Turns in one plane each, and the order they were made in; the first pair answered:
pim (before |-> after):
[ -4 -16  47  25 -34  18 -32  -7  42   3   3 -23   7  23   9] |-> [ 22 -23  24  27 -35  -2 -28 -25  35 -21  -3 -26   2  37  -4]
[-20 -15  41  -2  -7  -1  -5  28   9   5   4  16 -15 -17  12] |-> [ 10 -29  34  -2 -12 -23   0  11   5 -21  -4  16 -27  -6  -4]
[  8 -10 -27   2 -15  18  11  10 -31   3   6 -22  -2 -29  -3] |-> [  4 -10 -23   1 -17  23   8  11 -30   9   7 -21   0 -32  -1]
[-13 -11  10   1   0   4   2  17  -1   9  -4  10   3 -14  13] |-> [  2 -21  18   2  -5  -5  -2  13   0  -2  -7  10  -5 -14   5]
Non (before |-> after):
[  0  -2  71  36 -16   6 -13  17  17  19   4   6 -16  16  -3] |-> [-28 -17  46  13  11  -5  -2  46  -1  16 -20  22 -19 -12  38]
[ -2 -29  39   1  -5  -2  -7   1  -1 -30  21  -9 -12   2 -20] |-> [-25 -19  46  -1   2  13  -8  15   1 -11  26  -8  -5  -5  -5]
[ -9 -52  40  -7  -4 -19  16  -8 -16 -18  10  20 -23 -21  27] |-> [  7 -45  60   9 -18 -13   5 -27  -3 -16  27   9 -17  -3  -1]
[-43  12 -41 -28  23  10  -4  -1   6   5 -14   3 -10  -8  20] |-> [  9  -3 -43 -18   5 -15  -7 -32   7 -28 -21  -2 -24  14 -12]
Forem (before |-> after):
[-21  -1  13 -16  17 -18  14   2 -23 -24  -3 -11 -13 -25   3] |-> [-38  16  17 -12  21  -5  11   5 -17  -5   6 -14  -2 -24   4]
[  5 -21  46  15 -12  -6 -36  17  28  12  31 -16   0  17   7] |-> [  9 -25  45  13 -16 -10 -37  13  25   9  31 -18  -2  20   5]
[ 27  21 -22  16 -10  25  14   8 -22  12  18 -22   2   7 -11] |-> [ 41   4 -22  14 -12  13  19   9 -27  -7   6 -22 -10   6 -14]
[ 21  -5  14   2 -19  -1 -15   4 -12  -1  -5   2 -14   2 -11] |-> [ 13 -10  17  -1 -16   5 -10  14 -13   2  -8   5 -19  -8  -2]
Pairs:
Each pair is two turns apart.
[ 10 -35  25  -2  -5 -11  -4  23  -7 -19 -18   9 -27 -19  15] |-> [ 19 -34  11  -4  -4 -16   1  18 -10 -26 -21   9 -28 -15  13] | Forem, Non
[ 18 -38 -28 -10   5 -11  10 -11  -9 -35  -8  -2 -25   6   1] |-> [-31  -5 -42 -18  23  17  15   6  -7   9   6  -2  -3  -4  29] | pim, pim
[-13  15  25   0 -36  34   9 -11  34  23  -4 -10   3  14   4] |-> [-33  12   9 -15 -21  30  17   5  26  30 -15  -3   3  -5  30] | Forem, Non
[  5  -5  33   5  -6  -4 -18  15   9  -8  -7   9  -6 -22   6] |-> [  9  11  33  14 -12   6 -20   0  17   3   7   3   1  -8  -7] | pim, Non
[-15  -6  -2  12  43 -10   3   2  11   5   6 -15   5  -9   6] |-> [ -1 -21   5  13  35 -18   0   1   9 -11   2 -13  -5 -10   2] | pim, Non
[ 36   7   6  27 -20  -9 -14 -44   6 -26  16 -15   1  32 -45] |-> [  6  39   1  26 -14  15 -15 -40  13  13  35 -17  23  32 -36] | Non, Forem
[-15   9 -45   1   7 -19   1   6  -5  -6  -6  13  10   6  24] |-> [-29  -4  14   6  -7   2 -10  32   6   8   1  17   3 -14  32] | pim, pim
[  0  22  -2  19 -18  29  -8  -2 -19   2  16  18  14  -1  -4] |-> [ 18   3 -20  13 -15   5  -2  -7 -32 -26  -2  19   1  -2  -1] | Non, Non
[-14 -29  -1 -12   4  -5  14  41  26  20 -40  -1   8  -5  23] |-> [ 11 -28 -29 -13   9 -22  17  25  19   2 -47  -3   5   9  16] | Forem, Non
[ 10   8  16   9  -8  10  -5 -11   9   4  11   2   9   8 -22] |-> [-18  13   2  -2   8  14   0   8   3  19   5   7  13  -9   5] | pim, Non
[ -6 -27 -13 -33   8   7  -6  -2 -22 -26  -8  38 -33 -22  29] |-> [ 21 -25 -21 -27   1  -5  -8 -26 -22 -37  -2  32 -34  -3   7] | Forem, Non
[-10 -13 -21  -4   8 -10  29  30 -12  -3 -23 -15  -8 -14   3] |-> [ 12   7 -34   8  -1 -11  26  -5  -3   0   0 -25   2  15 -25] | Non, pim
[-39  36  -7  24   1  35  -1  14  11  29  42  11  10  13  -4] |-> [-46  25 -52   3  22  13  14  20 -13   9  15  18   4   0  21] | Non, Forem
[-25 -14 -17 -21  18  -9  11  26 -17   9 -12  20  -6 -24  43] |-> [ 21   4 -56  -7  10 -28  13 -26 -14  -9  -4   6   0  18   3] | Non, pim
[  8   4  -7   2   0  -5   1  -9   3   9  11   0  10   4 -18] |-> [-8 -4  7 -2  5  6  0  5  5 18 10  4  7 -8 -7] | Non, pim
[-23  12 -55 -19  38  -4  10   0 -22   3 -16   5  -3 -19  32] |-> [-36  45 -24   3  17  30  -6 -13   1  39  19  -6  17  -3   9] | pim, Forem
[-25 -17  11 -16 -14 -13  19  -8 -23 -12   0  -9   0 -29  21] |-> [-17  -2  35   2 -30   2   8 -23  -7   3  22 -21  11 -12  -1] | Non, Non
[ 24  10  17  17  -9 -24  17 -12  -6 -42  -7 -15 -42  11 -30] |-> [-20  56 -35   8  24  -8  29 -14  -8  -3   2 -16 -13  11  -4] | pim, pim
[-32  31   2   3   9  18  -6  -4  -1  26  37 -15  12  35 -12] |-> [ 22 -20  -3  -3  -1 -30   0 -11 -20 -37   1  -9 -26  34 -21] | Forem, Forem
[ 15   2  -6  18 -17  -4  -7 -17  -1  10   5   5  -9  -1 -11] |-> [ -4   0   9  15 -16   6  -9   0   2  19   6   8  -7 -14   0] | Non, pim
[-29  -2  -6 -12 -15  11 -15 -26  17  16   5  -9   9   3  46] |-> [-17   2   5  -6 -22  15 -20 -35  22  13  11 -16  12  15  31] | Forem, pim
[-49  14 -19  -9  -2  12  10   6  -4 -19  -3  15  12  36 -28] |-> [-57   9 -11 -12   1  13   9  15  -5 -15  -7  18   9  24 -23] | Non, pim
[ 48 -48  15  -1 -23 -30 -11 -13  -3 -42  -5   5 -24   2 -27] |-> [-10  22 -83 -20  25 -12  11 -19 -11  12   4   0  18  10   5] | pim, pim
[-11  15 -35  -9  19 -16   8   9  -5   0  -4   1  -2 -14  12] |-> [-22  -2  17  -2   4  -5  -2  33   6   4  -1   3  -9 -30  12] | pim, pim
[ 43 -31  17  -2  21 -44 -23   0  -8 -43 -22  14 -22 -18  -4] |-> [ 50   8  29  21   2 -21 -34 -33  15 -18  15  -2  -1  16 -42] | Non, pim
[-10  -1  -3   1   5   2  -2  18  -6   3  -9   1  -2 -15  14] |-> [  4  -1 -22  -2   5  -8   1   9  -8  -6 -12   0   0  -9   9] | Forem, Non
[  2 -30 -13 -16   5 -34  13  13  -4 -17 -43  10 -10 -25  23] |-> [-36   6 -23 -15  14  -4  15  22   2  23 -24  10  14 -26  35] | pim, Forem
[ 10 -23  29  -2 -10 -10  -8  12   1 -13  -3  11 -13  -4  -5] |-> [ -1 -23   4 -12   6 -14  -1  20 -10 -11 -14  17 -13 -13  14] | pim, Forem
[-30  13   7 -11  14   8  -1  12  -5  23  -5  11  20 -12  24] |-> [ 12 -25  40  -3 -10  -8  -7   5  -6 -15 -11  14  -7  -8   0] | pim, pim
[-8 15 -6 -1  2 11 -1 -4 22 19 12 -7 13  3 -5] |-> [ 18  -4 -23  -7   3 -14   8 -11  12 -11  -5  -5  -1   3  -9] | Non, Non
[ 10 -30 -10 -12  15 -11   6  18 -11 -22 -21  -1 -26 -29  16] |-> [ 26 -36  30   6  -5  -3  -5  12   2 -23  -8  -5 -28 -22  -7] | Non, Forem
[-16  37  11  19 -15  -1  37  23 -17  -6  13   6   5 -11  17] |-> [  3  17  18  18 -20 -13  36  26 -22 -24   3   8  -8 -14  12] | pim, Non
[ 27 -39  27  -9 -19 -48  -7  -8  10 -16 -12  28 -11   0 -10] |-> [  7  20  15   7 -16 -14 -14 -30  27  30  27  12  24  32 -27] | pim, Non
[ -6 -13  -8  -4   3  -8   3  10   2  -5  -1   1   1   0  16] |-> [ -8 -10   5  -2  -4   2   0  11   7   2   6  -1   3   1  14] | Forem, pim
[ 14   4 -12  -6  24  -6  14  -6   3  -9  26  13  15  14 -16] |-> [ 14   5   7  -1  15   4  10  -3   8  -2  34  14  19  13 -21] | Forem, Non
[-11  13 -22 -11   4   4  -8 -14   1 -16 -14  44  -7  14  -2] |-> [-27  10   6  -9   2  18 -14  -2  10  -2  -8  46  -5   4   4] | pim, pim
[-23  13  -7  -7   0  12   6  16  -9  12   1  -4  12   0   9] |-> [ 14   6  -4   3 -16   2   0 -10  -4  -9   5 -15   6  18 -19] | Non, Non
[ 24  12   8 -18   6   5   2 -15   9  -8 -12 -33 -16  38 -24] |-> [ 11  24   9 -18  10  16   1 -15  16   8  -4 -35  -5  39 -23] | Non, Forem
[-28 -10  80  23 -35  37 -14  41  24  47  20   8  10 -10   1] |-> [ 54 -67  35  13 -39 -33   1  11  -2 -44 -24  12 -29   4 -19] | Non, Non
[-31  38 -28  -9  16  19  13   7   1  40  12  -8  21   2  22] |-> [ -1 -30 -10 -22  14 -19  18  30 -17 -18 -30   8 -21 -28  37] | pim, Non
[ 20 -16  19  21   1   4 -11  12  -6 -12 -10   3  -9   0   4] |-> [ 18   5 -30  15  19  -1  -2  -3 -11  -9 -12   0   0  10   8] | pim, pim
[-29  17  15  14  -7  33  -7   0  10  31  21   7  28   7  -1] |-> [-33 -23  16  -6   3  12   0  30  -6   5 -11  23   6 -26  28] | pim, Non
[  0 -13 -51 -20  51 -56   7  21 -39   5 -58  23 -41 -45  49] |-> [-54  51 -40  -7  55  -1  -2  21 -11  85  -8  11   3 -32  49] | pim, Forem
[-53  10   9   1  -6   9   4  55   9   8   4   0  17   4  43] |-> [-10 -11 -43 -10   1 -35  18  33 -12 -38 -21   0   2  17  36] | Non, pim
[ 27 -12   1  11 -10 -25   1  -6  -5 -32  -8   6 -13  10 -12] |-> [  3  -5 -31  -5  11 -26  12   5 -18 -22 -16  12  -9  -2  13] | pim, Forem
[-56  37 -70 -15  23  14  -3  29 -11  32 -13  -1   8  23  28] |-> [ -7  -8 -77 -20  16 -29   4  24 -32 -26 -48   8 -23  20  24] | Non, Forem
